The rows below fall into families. The same turns and mirrors carry the whole set onto itself and the rows of a family onto each other. For each named row, which other rows are in its family? Write them in the order they are listed.
These 18 rows form 6 families of 3 rows each.
Q550: [-33   4 -13  13 -10  15 -14   3  -1  -1]
Q328: [-22  -2 -15  15   2  10 -22   6 -10   3]
Q535: [  3  -6  -8 -17 -23   0   2 -12  -3  22]
Q967: [ -7 -16 -15   9   9   9  24   3   7 -12]
Q715: [ -2 -29 -10   7   1  11  15  12   8 -13]
Q505: [-16  13  -1   7  -7   7 -20   5 -10   3]
Q524: [-19  -8   0   9 -13  17 -23  15  -3   2]
Q490: [-10 -16 -22   7  -1   8  26  -3  10 -12]
Q326: [ 11  -6 -11  -6 -31   6   9 -12  -1  17]
Q424: [ -3  -7 -10   8  14   3  18   4   2 -16]
Q866: [ 13 -19  -6  -5 -33   8   1  -1   0  13]
Q661: [  3 -22 -24   8   9   3  19  -1   2  -7]
Q518: [ 17   0  -9  -7 -23  -1  10 -11  -5  10]
Q257: [-25   7  -5  11  -9  16 -19   6  -5   6]
Q859: [-30   1  -4  -1   2   8 -18   5  -5   6]
Q52: [ 11  -8 -19  -2 -26   2  -5 -12  -9  20]
Q343: [ -7 -20 -13  -6  12   2  23  -1   6  -5]
Q450: [  0  -3 -17  -4 -37   7   5 -14   0  16]

Same family as Q967: Q326, Q257
Same family as Q661: Q328, Q52
Same family as Q505: Q424, Q518
Same family as Q343: Q535, Q859
Same family as Q490: Q550, Q450

The rows below fall into families. The same turns and mirrors carry the whole set onto itself and the rows of a family onto each other. For each named row, which other rows are in its family? Write them in the order they are listed.
These 32 rows form 4 families of 8 rows each.
Q470: [ -2  36   0   4 -21 -18   7  16   3  -4 -12   4  19   9 -25 -32   6 -11
   0 -13  -7 -12]
Q295: [  9  16   6  -5  -6 -11  16  20  -6  10  -6 -10  18   0   9 -25   2   1
  22  -4 -32 -23]
Q765: [ 15  12 -17 -24  27 -14  11  20 -10  27   6  -6   2  18  -9   8  -6 -16
  -1  18 -30  -2]
Q974: [  1  17 -25 -10  12 -26   3  33   7  17  -1  14   2   8 -48   3   9   0
 -10  12 -13   9]
Q88: [  6   7   3  -9  -6 -18  11  13   0   4  -8  -2  16   6  13 -18   6  -5
  19 -16 -36 -18]
Q305: [ -1  13   0 -14 -14 -23   5  20  14   3 -22   8  19  13  -8 -26   8   1
  -5 -30  -2  -7]
Q932: [ 11   6 -10 -23  19 -16  13   9  -1  24  14 -17  10   9 -30   9   1  12
  12  14 -29   8]
Q371: [ 10  17 -23 -16  19 -24 -10  32   7  17   3  10  -6  15 -41  -3   9 -11
  -5  14  -9   5]
Q300: [ 13  17 -10 -23  27  -9   2  14  -7  24  17  -9   3   3 -28   8  -2   7
  15  18 -27  -1]
Q592: [ -2  29   2   3 -18 -18   7  17   2  -7 -15  17  17   0 -22 -23   5  -8
   1 -22 -21 -11]
Q872: [ -7  25  -6 -13 -10 -12  21  -1  -4  12  -5  -7  27   2   7 -11  -6   7
   6 -21 -22 -14]
Q239: [  6   8   6  -8  -1 -16  21  16  -6   9  -1 -11  19   2   8 -27   7   1
  18   1 -38 -19]
Q603: [ -4  33   1   4 -18 -16   5  15   9   2  -7   9  20   2 -27 -28  11  -6
   0 -26 -11 -10]
Q150: [ 17  16 -12 -24  25 -11  10   4  -2  26  10 -14  10   4 -27   7  -7   6
  10  18 -29   7]
Q753: [ 14  21  -2 -16  21  -7   5  27   6  24   4   0   7  16 -55  -7  -2  -7
 -12   7  -3   8]
Q736: [ -4  13   1 -11 -12 -21  -4  29  10   3 -12  14  11  10 -11 -26  14   1
   0 -30  -1 -13]
Q402: [  6  20 -22  -5  19 -17  -4  33   6  12  -4  12  -5   7 -45   3   8  -6
  -4  10  -8  10]
Q4: [ 14  15 -17 -21  26 -13  12  18  -5  37  15 -13   6  21 -16   2   0 -19
  -2  14 -20  -1]
Q786: [  8  12 -15 -18  20 -16  15  22  -9  33  14  -1   8  19 -11  12   1 -16
  -5  17 -34  -2]
Q385: [ -5   9   8 -14  -6 -20   1  30  12   4 -17  16  14   8 -11 -25  16   8
  -7 -15   4  -7]
Q712: [ 14  16 -14 -17  15 -19  17  22  -7  34  12  -7   8  14  -3  14  -5 -17
  -2  18 -26  -7]
Q771: [  0  15   6 -15 -12 -19  -4  30  11   2 -20  14  15   9  -9 -25  12   6
   0 -17   4 -12]
Q759: [-11  23  -3 -23  -8 -16  15  -8 -10  14   4  -6  25  10  13  -9   0   6
   4  -6 -19 -15]
Q953: [  1  14   6  -9  -5 -19  11  14  -5  11  -3  -8  15  -5   7 -23  -1  -1
  19 -11 -38 -24]
Q304: [  9  23 -25  -7   7 -30   1  37  10  12  -4  12   3   7 -44   1  11  -2
  -5  10  -4   7]
Q728: [ -5  28  -7 -20 -12 -15   9  -3  -5  11   1  -9  25  11  14 -10   1   5
   8  -8 -13 -20]
Q752: [ 18  16  11 -16   6 -15   3  28   6  17  -2   7   6  23 -50   0   4 -15
 -10   2   2  11]
Q675: [ 19  13  -7 -26  16 -18  12   7  -6  22  13 -18  11   8 -24  10  -3  12
  20  14 -25   3]
Q302: [ 19  17  -3 -16  19  -7   3  24   6  19   0   4   6  25 -48  -1   7 -12
 -13   0  -1  15]
Q248: [ -7  33   0   5 -16 -21   8  13   0  -6  -9  12  18  10 -33 -31  13 -10
  -5 -12 -11  -6]
Q605: [ -3  24  -6 -24 -10 -18  14  -2  -4  16   2  -7  26   9  11 -17  -3   4
   5 -19 -22 -21]
Q185: [ 14  10   6 -19  13 -13   4  25   8  19   2   6   9  25 -51  -1   5 -14
 -15   2 -10  12]

Same family as Q675: Q239, Q385, Q712, Q759, Q304, Q752, Q248
Same family as Q728: Q470, Q295, Q974, Q932, Q786, Q771, Q185

The rows below fall into families. The same turns and mirrors carry the whole set onto itself and the rows of a family onto each other. For each named row, which other rows are in its family? Write them in the order they are listed.
These 25 rows form 5 families of 5 rows each.
Q222: [  3  30  -9  11 -14  -5  -2   4  26 -18  10  25  -2  -5   0  47  -4]
Q122: [ -5  14 -18   5   2  25 -30  -1   0 -10  19  40  20 -17  -8  23   6]
Q486: [  6  13 -16   6  -7   3  -5  13  21   3 -13   6 -23   9  -8  17  -1]
Q565: [ -4  16 -16  -1   3  25 -32  -4   8   1  25  31  15 -17   0  25   5]
Q316: [ -4  12 -15   2   4  24 -30  -3  13   4  15  33  18 -16   3  30  10]
Q713: [  8  13 -21   3   0  -1  -9  16  16  -3 -13  13 -21  15 -12  17   0]
Q433: [ -7  17   4   2 -12   1  -9  18   8 -18  12  -1  -1   7 -17  -6  24]
Q828: [-11  18   8   0 -16   0   1  15   9 -13  16   0  -1   7 -13   0  26]
Q587: [ -3  12 -15   2   1  21 -31  -5   0  -5  20  37  17 -14   5  26   4]
Q268: [  7  22  -6  11 -11   1  -3   1  20 -13   8  31  -3  -2   5  52  -6]
Q312: [  5  27   4  -6   6   5 -19  11 -11 -14  22  21  14  -7  16  -4 -13]
Q560: [  1  13   7   7 -12   2  -7  16   0 -17  13   1   4  13 -13   0  28]
Q847: [ -5  24   5  -9  -1   2 -22  12 -10 -18  19  24  14  -3   8 -11  -7]
Q508: [ -5  14   6   5 -11   7 -10  24   1 -23  20   6   3  10 -12   0  29]
Q861: [  5   5 -16   8  -1   1  -5  10  17   9 -11   6 -16  11  -7  19  -1]
Q980: [ -2  27  12  -9   2   9 -19  12  -9 -12  20  21  12  -1  14  -7 -11]
Q519: [  6  18 -10  20  -8  -1   0   5  17 -20   8  30   4  -9   4  46 -12]
Q325: [  9  16 -19   1  -7   0 -13  20  12   4 -13  11 -20  14 -13  12  -1]
Q379: [  9  25 -11   9 -13  -3  -2   7  28 -17   9  31   2 -13  -1  46  -6]
Q622: [ 14  15 -17   2  -7   5  -6  14  17   3  -8   3 -24  11 -12  19   1]
Q881: [ -1  17   9  -2 -11   7  -6  23  10 -20  12   0   2   7 -16  -6  23]
Q54: [  2  12 -12   3   2  16 -34  -6   4  -2  21  39  23 -13   0  28   5]
Q3: [ -5  32   2 -15  -2   4 -18  11 -10 -12  19  25   8  -6   4 -12 -10]
Q320: [  0  28   4  -9   7   3 -25   9  -5 -20  23  24  15  -2   7 -11  -7]
Q894: [  9  21 -11  15 -13   2  -1   0  21 -15   7  29   0 -12   6  48  -6]

Same family as Q486: Q433, Q587, Q847, Q894
Same family as Q980: Q565, Q713, Q560, Q379
Same family as Q861: Q122, Q828, Q519, Q3
Same family as Q222: Q316, Q312, Q508, Q325

The rows below fall into families. The same turns and mirrors carry the whole set onto itself and the rows of a family onto each other. For each named row, which other rows are in its family? Write them in the order they are listed.
These 18 rows form 3 families of 6 rows each.
Q418: [-13 -12  23   4  11 -10 -14 -23  11   4   3  25  -4   3  -6   3]
Q307: [ 9 -6  9 -7  0 19 21 17  9 13 12 -1 -1 24 12 -3]
Q607: [ -6 -10  23   1   9  -3 -18 -27  15  -5  -4  19 -15  10  -2   2]
Q444: [ -3  14  23  -1   9  16  -3 -10   5   8  19 -13  -4  10 -18   9]
Q685: [  9 -18  11  -2  -6  -1  15   4  23  -6 -27  -3   5  11  -3 -16]
Q96: [ 12  14  13   4  -3   3  -8   8   1 -11 -18 -13   9 -17  12 -14]
Q48: [  4  13  28 -12  21  26   0 -11   8  -2  11   3  -5   4  -8  12]
Q215: [ -5 -12  25   5  15 -11  -7 -32  -1   8   0  17  -1  11  -8  -4]
Q297: [  6  10   7   6  -8  -3  -7  14  -7   0 -12 -16   5 -18   6  -7]
Q677: [  2  -7   1  -1  -9  -4 -17  -6 -10   8  -6  19  -7   1  28  -5]
Q332: [ 16 -10  10 -11  -1  24  22   7  -2  14   7   4  -2  26  -3  -2]
Q763: [  9 -13  17  11  -4  -6  18   9  12   0 -13  -6  15   5 -19 -20]
Q838: [ 18 -12  17  10  -6  -1  14  10  19  -4 -17  -5   0  12 -11 -24]
Q834: [  8  -3  12   1   6   2 -11  -1 -18   5   0  32   1 -10  22  -6]
Q738: [  0  -5   4  -5  -6   2 -17  -7 -10   5  -2  26   9  -6  26 -11]
Q817: [ 10  11  12   0  -8   9 -12   8   3 -15 -19   0   4 -24  -2  -6]
Q422: [15 -7 16 -9  6 24 27  6  2 12  9 14 13 20 -3 -8]
Q896: [ -3   9  24  -7  20  16   5 -10   1   5  12  -4  -6   5 -12  21]

Same family as Q422: Q607, Q48, Q297, Q677, Q763
Same family as Q838: Q418, Q96, Q332, Q738, Q896

